Rows are one point carried round by a steady rotation, each followed by how many ticks it has turned.
The counts run from 0 to 975.
[ 11  27 -23  -7  25   0  21   4  -1   7  17  15  18 -13  17   0   6   6
 -20 -18  12  -9  19  35  25  24 -26  -9 -24 -19  -7 -18 -37 -16  -4 -11
  31   3 -19 -20   0  12 -27   0  -5 -10  13  -9  -2   9  30 -15  12   4] : 284
[  5  -4  10  12  -1  32   1 -29 -19   6   5  -6  12  23  -6   8  -9 -25
 -26   7   4  -6   0  19  -5  17   9 -17  10  -9  24 -25 -28   5  12   4
   4  -3 -40 -39 -11  -4  -8   7  35  17   9  20 -14   8  56  22   8   6] : 924
[ 13  14  -6   7  -3 -16   2  -2 -18 -11   4   0 -23  14 -14  11  -5  -8
   2  18  23  10  27   1  -3  31  -5 -19 -23   1  32 -11  39  27   4  -3
 -10 -14 -26  14 -14   0 -31 -17   3  40  32  15  18  17  44   1  17   8] : 258
[ 27  22 -29 -11  16 -35  27 -11   6  -2  24  -2 -17  -8   4  14   1  18
   6  -1 -18  11  11  10  -3  11  -6 -39 -17   5  11 -27 -13  22 -20 -27
  -4 -16 -14   3  26 -11 -17   8 -13  22  22  16  37   8  30 -12  -4 -13] : 86
[-35 -44  39 -11   5  13   5   1  -1  -1 -21  13  14  18   9  34 -13 -48
  19 -13  23   7  -8   4 -27   0 -13  27  -9 -28 -13  26  -3   3   1  -9
  -4 -23 -14 -22  11  -8  10  10   1  18 -16  15 -13 -14  -7  -4  19  18] : 302
[ -7  17 -24  -4 -14  -8  19 -15  23  23  23  -4 -23  -5  10   7   7   8
  12 -12 -49  38   1   3  -5  -1 -14 -28   5  -6 -17  -5 -42  29 -30   0
 -10 -13 -18 -17  26 -10  -6  29   8  11  13  -2   3   0  23 -17 -23  -1] : 916
[ -7 -14  34  -5   7  26  -4 -17 -56  -4 -18  16   7  -4 -23 -21  -9  -7
   4 -31  22  31  -2  16 -12  20  -6   7   2 -13   9  18  13   3 -10  12
 -22 -30 -37  39  -7   1 -10   4   1  -5   4  34  -4 -12 -18  -5   6   4] : 311
[-14   8 -31  15   2 -27  27  -6  22  18   0   0  -7   0 -18  30  11 -21
  50  -1  15   0  10  18 -27   3  -3  -4 -27  -8 -18  18  10  17  -3  10
 -29  -5  10 -17  33 -15 -10  21  -6  28  10 -12  33   4  -6   7  10 -16] : 521
[ -3  -9  11  -4  -3   6  22  28  10   8 -16  16  -5  -3   5   2   2  -6
  17  -3 -27  41  17 -13   2  17 -49  -5 -15 -16 -23  -4 -27  14 -21 -30
  24 -37 -18  -7   4  -5   3 -21  -1  14  21   6 -22  -3  20 -38   8  11] : 226
[  5  -4 -23  20 -27   9  25  -1   2   4  -5   8 -21  17  -3   7   7 -13
  23  23   2  39  18   8 -14  42 -20 -15 -14 -10  -5   6  16  32  -1  14
  13 -20 -23  19  -8  15  -2  -1  13  31  48  11  -2   5  32  -1   4  -7] : 678
[ -4 -25   7 -11   3   3  11 -42 -12  13  25 -32  -1  20   1  18 -46 -25
  23 -22  -6   1 -33   9   2   6  -1 -25  11  -8   3 -17 -27  24 -17  -2
  14   3 -11 -34  -4 -18   7  32   5  13   6  22 -18   9  10   8  -7  18] : 416
[-30  30 -21  22 -14  11   3 -12  36  32  -8  22   7   4 -15  22  17 -21
  35  12   5  18  18  10 -10 -11 -11   3  -5 -24 -12  21  -2   6  -6  23
 -41   4  12  11  33  -5  -1  21  10  12  -6  -6  14  14   0   1  -9  -4] : 443
[-11  45 -20  24 -14  -1  10  -8  20  17  24   0 -26  -2   4   8  16   7
   7  14 -16  40  22  18  21  -2 -15 -39  -6  -4  -3 -16   0  19 -29  -9
 -12  -3 -16   7  10  -6 -23  18   3  10  20  11  15  26  32 -12 -14  -1] : 8
[ 13  -8 -29   5 -32  -7  31   3  15   2 -11  14 -27  25  -3   4  -1 -19
  29  11 -18  36  14  -4 -34  23  -8 -11  -4  -1  -9  19   2  39  -4  12
  -7 -23 -22  11  10  10  14   8  18  35  28   3   4  -6  34   4  -4 -10] : 423
[-15  27 -26  16  21 -10   3  13  16   0 -14  36  -9 -23   3   2  36  10
  16   0  32  10  36   6  -3  21 -36  17 -43 -22 -17  20  17 -12 -11  -4
  -9 -12   0   4  14  -1 -28 -10  -8  30  -5 -25  22   9  10 -23  14   6] : 953
[ 10  -8  -5  -7  -4  -2   6  -5  -2 -11   4   8 -18   4  13  -2  10   9
 -13   5  -6   8  19 -10 -18  30 -10 -19 -15  -2   2  -8 -12  15  -7 -10
  11 -19 -40 -19  -7   0 -14  -9  12  37  29  -5  -3   2  70  -5  18  12] : 668
[-14  -3  -8 -34  35  -3  17 -11  29  16   2  16  32   3  31  17   2  -5
   8 -37  10  -3  16  16 -10 -10   1  27 -10 -22 -33  26 -38  -8  -6   2
 -20   2   1  -9  45   4  11  18 -14  -7 -29 -14   7   7  -6 -12   8 -15] : 43
[  3 -22   1 -31  23 -10  10  10  -1  -9  -9  29  -9  13  45  27  -6 -17
  15 -17  10  24  22 -13  14  23 -23  -1 -22  -9 -17   5  -4  22  -9 -28
  28 -20 -22  27  -6  11   5 -14 -20   4  23  25  -2  14  12 -27  19  18] : 304
[ -9  35  -4   3  -2  28   6 -45  -8  18   6   8  22   9 -22   1   6  -8
  -9  -4  25   2  11  34  -6 -10  17  10   9 -19  15   1 -15  -6   9  34
 -37  15 -12   2  24  -1 -25  31  30  -7 -21  12   5  12  24  26 -13  -2] : 187
[ -3  11   1 -15  34  -9  16  15   7  -8  -3  25  -3   3  31  40  -2 -29
   1  -9  13  13  32  21  29   9 -12   3 -22  -5  -6  -9   8  13   1 -31
  32 -11 -11  29   4   3  -3 -16 -19  -1  21  20  25  19  16 -19  19   5] : 626
[-10  12 -12  -8   3 -20 -15 -29  36  27  25  -7 -11  11  16  37 -17 -26
  30   9  13  -5   5   3  15 -17   2 -22  -8   2  11  -9 -14  22  -9  -6
 -19  13   3 -19  15 -24 -16  17   0  30 -10  -1  -6  34  18   6 -12  19] : 261
[ -2  15 -15 -12  14 -28  -2 -33  21  21  13  -1   6  35 -13  44 -36 -29
  27   9  19 -12   4   3  11 -16   9 -18  -2   2  26 -19 -14  17   5   8
 -20  22   8 -24  10 -14 -15   7   7  25 -11   9   8  29  23  25  -3  14] : 515
[-15  15  -1 -17  28 -11   6   5  26  -8 -12  32   2 -17  21  19  24   4
   5 -16   7  17  32  -8  -5  -5 -21  13 -16 -15 -20  31   6   2 -18  -8
 -30 -14  -9  19  41  -8 -15   2 -17  17 -25  -5  17   5  -2 -35  16   2] : 885
[ 13 -19  26 -29  20  11 -13 -47 -35   2  17  -2   5  35   6   8 -26  -7
 -23 -10  12   7   2   3  12   7  13 -11   6  14  23 -27 -19  16   7  -5
  -9  -4 -33   6  -8  -1  -6   9  14   4 -10  36 -26  16  34   9   3  18] : 493
[  0  24   7  -3  27  -6  20  14 -46  -5   7   8  21 -16 -26  -2 -12  -7
   3 -35  20  11   8  34  40  13 -27 -11 -19 -15   9 -31 -17  -9 -11 -16
  23 -14  -6   7  -4 -10 -23 -10 -14 -26  19  20   9   0  -5 -12  -2  -3] : 461
[-22  23 -32   8  15 -17  23  20  42  16  12  11   5  -1  17  33   5 -14
  21   3   1   5  14  21  19  -1 -25  -5 -21 -29 -23  -5 -22   8  -1 -20
  28 -10   5 -36  18 -13 -10   6 -14   8   7  -8  12  18  21 -19  -2   4] : 781
[ 12   4  -4   1  28  -2   2   0 -41   3 -14  22  22 -20 -19 -16   7  -1
   8 -11  54 -13  10  22  -1  36 -30  13 -34 -12  18  10  12 -23   3   3
 -12  -8 -10  -2  -1  -8 -40 -18   3  17 -15 -22  -5   7   4   9  26   8] : 456
[  5  -4 -42  -6 -20  -8  33 -16  29  32   1  14  19  21 -13   4 -18 -12
  46  -5  11  12  -4  15 -33  -1  -1   2 -11 -21 -19  16 -28  10  -2  33
 -28  -7   1 -13  31   6  11  14  19  17  -1 -22  -6  -4   1   9 -11 -22] : 853
[-24  30 -27  21   4   2  14  15  32  23 -11  21  -1  -9   3  10  32 -11
  32  12  13  31  33  13  -9   4 -36   3 -28 -32 -21  24  13   1  -4  12
 -22 -10   8   8  34   3 -19  11  -2  18  -8 -24  15  16   4 -19   3  -1] : 698
[  1  -8  18  -1   2  14  -4 -39 -54  -5  12 -16  -2  -3 -10   0  -2  -2
 -12  -1  19  18  -8  18 -24  18  16  -7   8  -4  15   1  21  13  -2  19
 -27  -8 -44  19   0 -11 -16  42   3  19  -8  36  22 -19  16  12  17  -2] : 498
[ -8  34 -10   3  20  -5  16  16  18 -11   4  22   2  -3   4  31  11 -21
  -9   3  11   7  48  29  11  -8  -6  -4 -25 -18  -2 -19   1   4   2 -25
  15   1  -4  15  11   0 -18  -5 -13  -5  22  11  45  26  27 -17   2  -2] : 948
[ 20  12   1   3 -19  20  26 -24 -44  -6  12  -7   2   0 -35 -29   6  16
  -7 -14 -10  27 -10  27 -30  29   9 -15  -3 -14  13 -13 -13  12  -6  22
  -6 -24 -42  -1   6   0  -8  31   8  -2  27  20  14 -28  23   5  -6 -25] : 918
[ -7  18   2   3  26   7  21 -13 -27   3  25   3  28 -14 -10  -8  11   0
 -20 -38  20  -9   1  47  18  13 -13   1 -13 -29  -1 -14 -33 -28  -1  -5
  21   0  -8 -30   6  -4 -26  18   9 -20 -13  -5   4   2  14  -7  11  -5] : 285
[ 33  20 -18 -18   0  -6  17 -23   3   9  15  11 -11  -6  15 -19  11  33
 -17 -18 -39  29  17  -1   0  10 -13 -23   5  -2  -5  -3 -40  11 -28  -5
 -11 -22 -32  12  20   3  -9   4   8   4  14   6   4  -1  34 -26 -15  -5] : 164
